In the data rows, the value 128 means zero.
Every row has a hidden score from 0 to 30. What is each row's score? 15 is about the middle. The score is a weighted sum of the row's numbers plus the product of two more (or one squared), each taken from its middle value.
[133 150 140 125 124 116 123 152 132 125 143 179 121 166 141 125 127 150
 118 115  99 178 129 132]: 14
[120 121 117 104  98 112 178 122 151 197 111 115 120 103 117 117 128 113
 101 105 119 120 133 117]: 9
[122 178 142 141 119 117 157 136 148 130 166 134 117 138 174 132 139 135
 115 104 132 131 148 137]: 12
[119 179 123 160 124 120 141 147 144 121 164 143 125 157 144 138 142 148
 123 131 117 142 142 159]: 8
[125 130 161 118 120 116 120 153 115 132 130 162 119 152 128 108 100 141
 113 118 114 169 119 172]: 11
[137 131 115 136 135 132 117 106 131 113 126 114 121 120 117 175 222 119
 142 138 156 127 136 107]: 22
[118 121 122 125 157 175 105 115  98 113 113 111 160  94 110 124 120 111
 164 165 162  90 116 113]: 15
[223 141 109 120 124 141 150 105 220 138 124 123 146 142 115 180 147 122
 124 127 131 104 138 115]: 16
[121 117 116 105 122 112 136 126 144 204 110 106 115 108 112 134 128 110
 118 111 110 114 124 112]: 15
[120  97 124 115 106 111 131 113 128 169 112 113 113 116 123 117 105 138
 100 120 107 112 124 117]: 19
[116 130 240 128 118 112 132 167 120 112 194 170 116 135 151 115 111 139
 119 118 106 156 131 165]: 23
[118 122 120 101 112 117 164 112 141 190 121 114 114 117 113 122 118 118
 114 117 119 110 112 109]: 17
[122 164 180 162 117 115 126 146 125 119 172 166 123 147 174 119 119 151
 118 109 118 154 137 158]: 13
[108 128 110  99 187 232 102  99 118 112 116 100 172 113 106 140 127 105
 155 178 178  96  91 105]: 24
[118 104 140 124 126  99 188 136 142 160 133 137 119 126 133 123 124 120
 126 108 114 131 139 119]: 22
[122 147 149 114 119 106 118 191 127 115 129 172 109 160 136 117 119 149
 111 117 109 174 102 156]: 10
[136 178 125 138 118 122 132 125 160 137 134 137 115 130 141 160 167 133
 122 126 115 136 152 127]: 11
[119 141 149 149 112 110 128 167 120 117 147 151 112 136 185 117 117 151
 115 111 106 163 141 177]: 13
[118 152 151 146 112 115 146 161 127 135 221 145 103 132 202 122 119 135
 113 113 124 137 132 145]: 16
[114 134 131 218 123 129 125 131 125 128 180 139 125 136 162 129 149 140
 145 146 141 141 151 140]: 23
[122 141 209 120 124 116 124 164 115 123 132 202 115 149 136 118 116 157
 107 112 112 188 109 153]: 20
[210 162 107 123 118 126 142 123 197 137 116 119 117 138 118 154 151 116
 124 124 134 123 149 103]: 9
[120 124 187 123 119 110 116 175 121 122 139 185 114 154 133 107 113 153
 105 118 100 176 113 162]: 18
[136 140 107 130 154 152 122 126 152 126 106 120 131 128 121 203 210 108
 148 126 159 122 145 115]: 16
[138 156 120 133 120 121 145 143 167 134 142 131 116 151 143 153 174 128
 125 131 131 134 170 116]: 12
[111 102 124 102 117 115 115 107 106  95 129 110 124 106 124 116 115 122
 112 128 110 110 101 106]: 20
[119 117 111 106 223 193  86  97 112 105  99 101 183 117 101 143 140  97
 173 201 211 109 111  81]: 26
[122 116 120 101 105 118 162 127 147 186 113 123 115 114 117 122 117  86
 112 113 116 121 117 105]: 11
[132 161 151 118 119 116 123 160 116 123 131 168 119 181 147 133 130 145
 112 117 106 167 135 164]: 12
[113 143 131 152 115 112 136 134 158 148 137 136 126 143 154 138 140 124
 114 130 127 141 163 137]: 10
[116 136 118  97 143 145  98  89  83 105 108 110 208 111  99 110  90 101
 154 180 131  99  68  93]: 7
[115 156 194 167 117 111 142 150 125 121 225 136 111 129 184 119 126 148
 112 121 115 142 129 141]: 18
[132 126 145 148 118 113 136 178 139 141 130 156 118 169 141 124  97 144
 138 105 115 174 135 169]: 4
[119 139 118 107 180 232 100 107 113 104 106 111 172 107 112 129 132  95
 205 172 185 101 116 106]: 17
[183 156 124 112 119 122 160 125 164 135 132 117 106 121 112 163 166 117
 119 129 129 121 146 125]: 18
[114 116 145 107 118 116 158 136 133 159 144 127 120 119 126 128 132 122
 116 104 122 117 135 112]: 20
[121 139 119 184 137 120 132 129 131 120 168 138 121 133 150 129 136 146
 133 121 138 133 144 146]: 13
[118 138 100 101 232 211  84 105 106 105 103 115 193 111 110 125 123 102
 178 180 180 104 113 107]: 18
[113 131 113 131 167 157 106 110 124 121 110 109 169 115 109 131 130 115
 144 201 188 105 113  99]: 18
[115 140 142 135 122 116 118 174 126 108 158 164 114 140 151 119 118 172
 114 114 111 157 146 199]: 12
[140 142 145 133 118 104 153 178 141 137 139 161 115 167 143 127 118 151
 115 112  92 148 134 156]: 17
[165 123 105 139 110 127 125 117 130 138 123 116 118 131 111 130 124 134
 123 130 123 118 164 125]: 9
[118 116 139 118 112 114 206 131 136 149 134 127 116 124 143 136 116 129
 114 123 119 122 137 132]: 28
[120 155 183 155 116 115 152 147 122 120 223 150 120 119 211 116 108 137
 110 119 109 137 120 142]: 14
[133 138 109 138 143 135 117 118 146 122 114 104 128 119 110 215 227 113
 134 126 154 126 154 125]: 14
[123 152 165 141 115 111 148 156 127 135 155 194 116 154 143 131 117 161
 122 119 115 158 133 156]: 16
[120  95 123 123 124 114 111 111  93 114 117 117 121 109 127 108 119 121
 122 114 107 107 116 125]: 21
[116 122 115  85 152 169 104 103  94 101 110 109 221 109  70 116 102  75
 167 192 137 109 100  99]: 5
[120 103 116 107 113 110  93 112  97  99 103 102 114 100  89  74  95 111
 111 117 108 105  85 108]: 16
[121 115 107  65 175 196  63 104 124 102  98 110 228 100  96 107 122  99
 160 222 162 101  90 104]: 12
[120 106 118 127 123 116 111 111 118 129 118 117 115 117 124 102 110 115
 116 127 113 114 120 120]: 18
[120 115  99 118 146 144 102 107 105 106 102  99 167 106  74  88 125 113
 150 175 168 106  98 100]: 12
[119 124 113 121 169 216 115 103 116 116 109 104 175 112  96 144 136 109
 173 150 238 116 124  96]: 25
[115 107 128 128 126 118 162 126 145 160 121 122 116 120 130 116 128 122
 107 112 132 122 126 130]: 16
[112 141 130 154 114 112 124 157 119 123 163 161 113 140 151 121 114 165
 125 115 107 161 133 154]: 11
[121 124 127 108  96 114 163 113 134 168 110 117 109 110 118 120 135 113
 114 127 115 113 120 105]: 16
[118  93 113 114 114 123 102 114 111 107 110 112 113 111 115 117 120 129
 121 119 117 116 106 124]: 17
[129  88 114 123 126 113 112 103 116 125 121  92 127 104 117 111 121 118
 123 113 135 123 124 112]: 13
[203 151 106 119 126 121 129 115 167 126 118 119 125 133 109 205 173 118
 122 123 130 115 145 115]: 12
[122 111 130 116 112 111 150 116 141 182 110 118 119 117 124 127 115 113
 112 118 108 117 118 117]: 14
[115 102 138 124 122 120 128 116 107 113 115 110 111 110 117  95 102 114
 124 118 124 124 129 101]: 18
[116 139 122 168 140 122 123 141 122 113 149 156 116 145 141 138 142 152
 136 131 124 149 124 136]: 16
[120 124 132 151 118 113 126 143 109 103 136 131 119 117 147  94 121 156
 106 110 101 138 125 148]: 20
[124 127 111 116 122 113 163 133 162 173 121 124 116 129 125 138 124 115
 124 113 123 109 142 113]: 13
[116 153 145 147 119 101 112 168 131 120 152 168 114 150 220 106 132 144
 124 107 107 165 140 172]: 13
[133 134 117 147 127 126 153 133 145 131 145 122 127 146 139 154 163 122
 120 119 128 138 192 132]: 11
[118 184 145 230 115 111 138 141 118 122 174 165 118 138 184 137 131 132
 115 115 117 153 147 153]: 4
[113 117 136 119 120 119 191 135 134 145 146 128 115 115 137 123 126 119
 115 127 120 121 132 125]: 21
[125 156 106 144 122 120 149 124 171 137 147 133 128 133 139 143 205 116
 126 115 130 137 163 139]: 13
[122 146 117 175 134 127 136 128 123 120 164 138 120 134 157 144 138 136
 138 128 128 134 133 139]: 12
[116 169 144 161 123 130 130 122 113 117 153 126 122 125 158 125 141 126
 143 125 130 130 119 124]: 13
[117  78  97  90 120 122 103  99  98 111 109 112 114 103  97 103  81  99
 101 125 115 101  77  98]: 20
[132 108 118 108 102 129 150 121 128 179 120 111 121 111 111 141 119 119
 111 117 109 114 127 126]: 11
[116 136 131 139 106 110 117 128 110 118 135 127 124 117 139 104 120 151
 119 120 114 128 124 151]: 11
[125  89 100 115 116 123 114 101 106 125 107 101 124  93 106 104 106 123
 133 128 117  98 111 111]: 16
[219 138 126 126 119 127 120 131 165 124 142 132 120 156 131 144 171 122
 122 118 114 129 153 130]: 13
[131 139 119 135 126 122 138 132 140 130 142 129 118 134 142 166 184 126
 127 116 124 127 175 128]: 17
[114  98 121 124 116 121 145 118 114 154 114 120 125 117 119 121 122 128
 107 122  98 118 135 120]: 18
[119  87 123  99 118 117 123 114 110 117 104 106 120 100 104 106 111 108
 105 116 120  96 125 123]: 20
[118 157 128 142 125 118 130 140 137 132 152 145 121 170 152 140 135 137
 128 121 123 141 159 142]: 14
[114 137 138 120 113 110 180 126 121 132 134 128 110 115 142 129 116 118
 120 111 113 126 123 108]: 25
[115 119 104  86 149 161  64 104 104 101 105 118 228 105 106 115  88  88
 156 228 153 103  52  95]: 2
[141 106 162 137 115 111 136 147 120 112 120 143 105 135 128 104 106 246
 119 112 107 164 131 177]: 29
[118 151 163 133 117 114 138 166 125 126 162 161 114 152 172 113 121 144
 113 117 115 145 118 156]: 14
[117  87 109  85 129 147 108 102 108 107 110  97 120  95  99  72 106 117
 137 128 131 108 110 100]: 22
[118 119 113 117 145 164 129 105  88 107  96 107 152 112 107 125 110  94
 169 165 157 110 107 103]: 14
[114 131 107 112 212 166  99 114 114 105  98 110 159 105 117 138 119 104
 235 169 183 112 114 119]: 23
[188 144 110 128 123 118 132 132 158 141 121 128 109 149 125 143 166 122
 120 120 113 131 169 124]: 12
[115 120 111 112 154 158 100 102 112 100 107 100 163 107 107 117 123 104
 170 156 148  99  86  99]: 16
[112 104 114 115 131 120 100  99 100 108 101 114 124 110 103 102 104 105
 116 130 133  93 110 103]: 21
[118 151 129 159 120 122 132 149 134 117 172 162 116 157 168 131 150 146
 112 116 121 147 146 140]: 19
[112 126 133 181 117 113 144 140 122 120 144 137 119 144 152 121 123 150
 120 116 123 135 158 142]: 12
[216 163 115 129 121 122 131 132 152 128 132 134 125 149 119 162 226 131
 131 120 132 128 167 126]: 14
[138 162 129 120 125 116 114 155 131 129 128 150 118 184 125 138 118 146
 108  99 119 165 129 149]: 7
[113 145 146 192 116 136 127 134 126 121 162 129 128 136 163 148 126 135
 139 132 131 124 131 131]: 10
[117  87 116  89 111 122 148 117 142 199 109 120 118 123 122 119 119 121
 117 121 116 107 134 129]: 25
[167 136 117 134 122 116 127 129 144 131 126 129 114 149 126 132 151 130
 113 122 118 139 173 135]: 11
[125 166 126 159 117 118 134 151 133 127 153 146 122 172 165 154 125 142
 126 116 118 142 147 150]: 6
[128 112 153 140 117 115 122 149 115 122 128 148 115 133 137  92 117 229
 112 121 108 166 117 145]: 18
[118 116 118 128 116 113 124 113 103 123 113 115 114 114 116 117 116 124
 118 116 119 104  98 119]: 17
[112 141 137 201 133 139 135 125 131 117 166 148 120 130 151 152 134 130
 139 131 133 133 145 131]: 16
[107 106 132 104 119 111 129 113 109 107 108 117 121 111 107  96 101 123
 117 120 120 107 110 111]: 22
[110 137 172 136 112 121 128 174 114 128 159 177 114 174 147 110 101 154
 106 114 116 177 127 155]: 21
[114 127 129 204 117 126 122 136 122 116 132 155 113 152 128 131 134 152
 124 124 132 149 141 147]: 17
[111 115 111 137 122 134 166 129 138 150 123 103 116 125 132 142 144 102
 116 123 140 121 142 116]: 11
[133 153 156 124 121 118 127 148 117 120 132 158 110 193 152 133 126 139
 120 103 112 149 134 140]: 18
[117 137 145 162 110 114 130 136 122 124 149 134 120 120 154 125 116 162
 123 113 108 137 118 140]: 12
[125 192 112 122 174 174  91 111 112 110  96 105 150 102 114 146 123  89
 180 173 199 105 100 100]: 3
[118 133 119 118 232 193 105 108 107 119 108 102 183 111  96 133 131 103
 163 167 201 114 114 115]: 16
[154 127 116 138 149 131 122 121 156 116 112 114 124 130 110 194 166 116
 134 128 139 105 141 113]: 17
[199 161  92 128 125 132 144 119 164 141 116 124 125 135 129 172 167 113
 119 120 122 113 153 120]: 14
[163 137 114 106 118 111 124 138 165 139 113 129 121 145 126 145 145 122
 119 110 113 124 166 144]: 12
[120 101 115 112 105 109 150 135 116 145 114 110 118 114 109 110 118 124
 115 123 110 114 126 119]: 14
[115 102 119 115 139 158  99 108 113 117  81  99 151 108 101 120 106  96
 146 183 153 104 113  93]: 13
[118 193 127 172 120 121 139 143 147 110 173 142 120 143 149 133 132 138
 131 121 127 149 151 152]: 4
[131 135  95 140 149 142 117 120 148 123 121 116 123 134 122 191 205 111
 134 135 144 131 161 120]: 16
[121 122 116 101 113 113 161 119 142 183 119 109 108 112 122 128 125 108
 107 118 108 112 128 103]: 15
[125 122 144 134 121 110 118 149 116 115 139 153 122 144 128 108 105 187
 120 113  99 167 140 174]: 13
[126 112 106 118 122 105 148 121 129 140 121 120 120 111 131  91 120 136
 115 115 109 116 122 110]: 19
[140 166 126 159 124 120 123 163 132 118 139 179 116 190 135 123 118 142
 128 119 121 158 146 164]: 9
[151 154 125 124 122 114 129 156 132 122 127 160 122 196 148 120 126 138
 112 117 128 148 127 139]: 10
[114 121 117 113 120 120 102 106 102 103 107 109 127  93 106 103 107 107
 125 122 114 103 120  91]: 16
[111 133 113 119 179 170  74 100 107 110 119 117 162  98 102 122 128 101
 207 164 150 107 108 109]: 19
[115 125 103 102 178 176 108 105 113 104  99 112 171 114 106 147 137 104
 139 182 238 106 100 116]: 18
[111 131 135 126  99 117 201 122 133 163 138 119 108 124 136 142 114 121
 115 116 121 129 131 120]: 13
[124 133 133 145 114 116 135 144 145 156 136 135 115 158 132 136 131 148
 110 121 121 131 141 146]: 16
[120  76 121  95 114 130 118 104 115 118 109 107 126 101 114 113 104 119
 122 123 136 111 104 112]: 17
[118  99 108 120 105 123 111  99  99 121  99 109 119 122 101  89 116 117
 113 111 118 108 102 106]: 19
[129 149 120 140 114 113 149 132 143 137 135 125 112 144 140 144 138 123
 127 117 123 116 191 144]: 12
[124 127 127 130 119 116 166 130 140 192 123 133 114 128 139 130 125 129
 116 118 131 137 141 127]: 13
[118  90 122 121 115 104 123 115 112 121 113 108 118 111 116 109 100 121
 118 122 104 112 113 126]: 18
[223 136  97 113 124 118 126 107 155 125 114 113 105 129 109 147 133 121
 122 121 102 129 150 122]: 20
[221 167 113 115 130 124 125 115 168 120 110 122  95 140 116 161 176 119
 124 116 126 113 148 116]: 24
[111 160 149 154 107 128 114 146 125 122 146 167 109 135 151 124 105 154
 112 118 102 180 143 174]: 7
[119 122 125 126 113 109 177 134 141 179 129 124 112 120 128 133 120 119
 113  94 130 117 125 129]: 11
[122 146 131 152 122 125 146 149 145 157 151 137 116 153 158 130 135 141
 125 122 124 137 143 142]: 12
[138 148 108 131 137 140 106 117 133 121 107 118 134 129 117 213 241 115
 144 142 142 121 145 115]: 17
[120  98 123 119 110 112 154 118 130 148 124 119 118 109 113 115 119 141
  99 122 111 118 125 123]: 17
[116 109 115 118 123 126 102  90  91 112  95 105 126  93 105 100 102 105
 127 136 125 107  95  96]: 15
